First come named moves, each a turn or a mirror, each shown by rows before and after it. For each pair of rows after them, which moves, in which order, take the first row to the second? The first pair is done for you.
move j_919:
-0.715	-0.179	0.121	1.542	-0.521	1.634	0.018	-0.144	1.300	1.325	-0.895  ->  0.062	0.742	0.755	0.602	-1.053	1.969	-0.040	-0.241	0.640	1.577	0.075
-0.943	-0.241	-0.762	0.606	0.843	-2.046	-1.319	-0.723	-1.097	-0.656	-0.913  ->  0.213	1.079	0.203	-0.566	0.210	-1.562	-1.640	-0.890	-1.964	-0.230	0.579
-0.657	-2.851	-2.007	2.294	1.369	-1.687	-0.663	0.785	0.656	1.552	-0.087  ->  1.704	-0.061	-0.005	-0.674	-0.601	-0.353	-1.134	0.625	-1.733	2.884	3.151
1.179	-1.579	-0.402	2.327	-0.049	-0.783	0.462	1.783	0.528	1.333	0.366  ->  2.152	-0.653	0.220	1.216	-0.672	-0.327	0.127	1.658	-0.341	1.807	1.666
move j_739:
-0.570	-0.778	-0.021	0.043	1.326	-0.389	1.132	-0.419	0.145	0.403	-0.693  ->  -0.117	-1.152	0.323	0.191	1.149	-0.210	1.283	-0.108	0.054	1.109	0.050
0.250	0.928	0.126	-1.667	2.628	-1.633	-2.032	0.237	-0.555	-0.071	0.147  ->  -1.337	-1.155	0.967	-1.918	0.822	2.019	0.425	0.823	-0.785	-1.139	-1.803
1.514	0.149	1.964	-0.217	-2.034	3.193	2.604	1.789	-1.236	1.576	1.292  ->  1.653	4.115	0.048	-0.414	1.383	-2.876	-1.343	-0.538	-1.113	0.849	2.113
-0.756	1.618	0.551	-1.137	-1.206	-0.251	-0.145	-0.874	-0.562	-0.836	0.173  ->  0.070	0.801	1.125	-1.035	-1.815	0.939	0.233	-0.056	-0.672	0.149	0.730
move j_921:
0.225	0.880	-0.101	0.624	0.586	-0.829	-0.518	0.311	-0.107	0.170	0.672  ->  0.201	1.002	-0.105	0.795	0.683	-0.671	-0.356	0.276	-0.087	0.464	0.706
2.121	0.169	-0.354	0.114	1.342	-2.363	-1.501	-1.213	0.295	0.999	1.717  ->  2.279	0.279	-0.218	-0.126	1.159	-2.116	-1.613	-1.265	0.096	0.915	1.899
-2.490	1.311	-1.883	0.059	1.999	-0.488	0.091	-0.637	0.303	-3.338	-3.341  ->  -0.769	-2.428	-1.678	3.121	1.905	0.004	0.554	1.355	1.984	-0.451	-2.657

(two moves a pair)
0.484	-1.904	0.618	1.463	1.045	0.597	2.607	1.161	0.715	-0.417	-1.360  ->  2.899	0.557	0.937	0.613	1.330	-1.287	0.567	0.698	-0.034	1.381	1.716
j_739, j_919
0.150	-2.178	-0.121	0.787	-0.558	1.313	0.987	1.070	1.079	1.314	-0.320  ->  0.152	1.096	0.580	-2.013	-1.495	1.652	0.486	-0.208	-0.797	0.121	0.727
j_919, j_921
-1.396	0.310	-1.189	-1.025	2.482	-2.195	-0.698	0.470	1.771	-1.428	0.330  ->  -0.547	-0.619	1.140	-2.493	-0.877	2.212	1.492	1.962	0.365	-0.367	1.456
j_739, j_919
-0.724	0.845	1.159	-1.664	-1.748	3.186	0.745	-0.064	-0.158	-0.529	-0.143  ->  -1.280	2.972	-0.037	-1.918	0.053	0.398	-0.927	-1.332	-0.175	-1.741	-0.495
j_739, j_739
-0.709	-2.051	-1.359	2.975	1.373	-0.542	0.976	2.069	2.203	1.037	-1.260  ->  -1.119	4.219	-0.509	-1.818	0.836	-1.594	-0.696	-0.726	-0.731	-1.449	0.037
j_919, j_739
1.530	-1.785	0.049	2.177	0.030	-0.912	0.815	0.522	-0.055	0.546	0.515  ->  1.578	1.464	0.183	-0.239	-0.408	-1.365	-0.068	-0.892	-1.648	-0.406	1.367
j_739, j_919
0.100	2.936	0.210	-1.918	0.039	-1.091	-1.206	-1.083	-1.039	-0.573	1.429  ->  -2.443	-0.552	0.054	-0.359	-0.455	1.289	1.417	0.005	0.245	-1.909	-2.053
j_739, j_919
-0.899	0.430	-0.206	0.545	0.602	0.276	0.654	-0.950	-0.700	-1.372	-1.299  ->  0.751	-1.121	0.103	1.863	0.727	0.089	0.349	0.215	0.198	0.962	-0.263
j_921, j_739
-2.957	1.097	-0.849	-0.775	0.290	-0.667	0.102	-0.437	-0.556	-3.139	-2.576  ->  0.056	-3.054	0.640	1.637	-1.571	2.355	1.415	2.394	0.377	1.238	-0.194
j_739, j_919
-1.703	-0.076	3.017	0.342	1.560	-0.325	0.483	0.594	1.541	0.207	-0.278  ->  -1.702	0.225	2.735	0.691	1.956	-0.813	0.210	0.422	1.757	0.063	0.057
j_739, j_739
-0.566	0.264	0.856	-2.635	-1.662	3.752	2.133	-0.441	-0.812	-1.781	-0.073  ->  -0.686	3.174	-0.532	-3.002	1.106	-0.481	-0.407	-2.328	-0.717	-2.568	0.072
j_739, j_739
-0.585	0.972	-1.757	4.701	2.463	-4.204	-1.842	-0.425	0.894	0.541	-2.074  ->  -3.389	3.505	0.472	-0.634	-1.507	1.339	0.785	-1.616	-2.744	-3.002	-3.329
j_919, j_739
1.227	-1.236	0.931	-0.173	-2.028	3.034	2.327	1.573	-0.700	0.645	0.736  ->  -1.995	-1.137	-0.560	0.013	-0.432	1.491	2.322	0.356	0.099	-2.542	-2.545
j_921, j_919
-2.177	-0.124	-1.067	1.921	1.695	-0.143	1.807	0.041	0.786	-2.791	-2.228  ->  0.669	1.126	-1.301	2.751	2.859	-3.078	-0.567	-0.075	1.115	-0.441	0.617
j_739, j_739
0.620	1.974	1.139	-2.344	-1.861	1.311	0.226	-1.872	-1.159	-0.353	0.677  ->  1.404	-2.701	0.471	1.807	-1.009	0.823	0.737	0.227	1.460	2.124	0.148
j_919, j_739
-2.728	-0.809	-2.377	1.060	2.504	-2.583	-0.416	-1.632	1.974	-1.370	-2.008  ->  1.096	-1.699	-1.453	2.282	2.020	-2.779	-1.337	-0.131	2.056	2.636	1.773
j_739, j_739
1.962	2.218	-0.982	1.976	0.633	-2.020	-0.958	0.607	2.638	0.369	1.934  ->  1.825	-0.462	0.375	2.189	-1.740	1.943	1.526	2.235	2.208	0.906	1.340
j_739, j_739
-1.367	2.142	-0.593	-1.484	0.662	-0.999	-1.380	0.320	-1.035	-1.254	-0.231  ->  -1.662	-1.258	0.031	-0.239	-0.542	1.878	0.544	2.046	-0.642	-0.754	-1.219
j_739, j_919
-2.245	2.025	0.717	-1.318	-0.246	0.894	1.468	0.381	-0.764	-0.837	-1.623  ->  -1.018	-1.198	-0.010	2.034	0.623	0.359	1.535	2.155	1.307	1.677	-1.175
j_739, j_919
-1.772	-2.306	-0.838	1.673	0.701	-1.050	0.811	-0.720	1.558	-0.557	-2.910  ->  2.450	-1.136	1.365	0.135	-1.783	0.726	0.450	0.262	-0.365	3.034	2.104
j_739, j_919
-2.425	3.297	-0.222	-4.178	-1.064	1.130	0.739	-2.453	-1.516	-3.534	-2.726  ->  -0.820	-4.882	-0.889	2.352	-0.677	2.031	2.562	1.490	2.591	0.630	-3.611
j_739, j_919
-0.791	0.714	0.171	0.098	0.325	-1.981	-0.076	-1.094	1.332	-0.839	-1.788  ->  0.611	-0.577	1.824	-0.335	-1.925	1.152	1.125	0.237	0.481	0.927	-0.454
j_739, j_919
0.805	-0.931	2.650	-2.131	-2.381	2.886	0.971	1.606	-2.347	2.043	2.313  ->  0.817	-2.630	-0.536	2.380	2.215	-2.943	-1.527	1.638	0.940	3.056	1.210
j_919, j_739
0.876	-2.212	0.860	1.925	-0.627	1.638	0.500	1.527	-0.239	0.877	0.562  ->  1.075	1.186	-0.203	0.838	1.342	-1.936	-2.325	-0.482	-0.719	0.027	1.319
j_739, j_919
-0.736	-4.319	-0.669	2.389	-1.588	1.528	3.870	2.922	1.766	0.301	-3.520  ->  2.769	5.141	-0.673	-2.130	0.214	-4.177	-2.028	-0.857	-1.348	0.637	2.286
j_919, j_739
1.029	1.361	-0.032	0.480	0.730	-1.991	-0.588	-0.651	0.639	1.418	1.212  ->  0.946	-0.765	0.967	0.670	-1.100	1.128	1.373	0.471	0.609	1.943	0.715
j_739, j_739
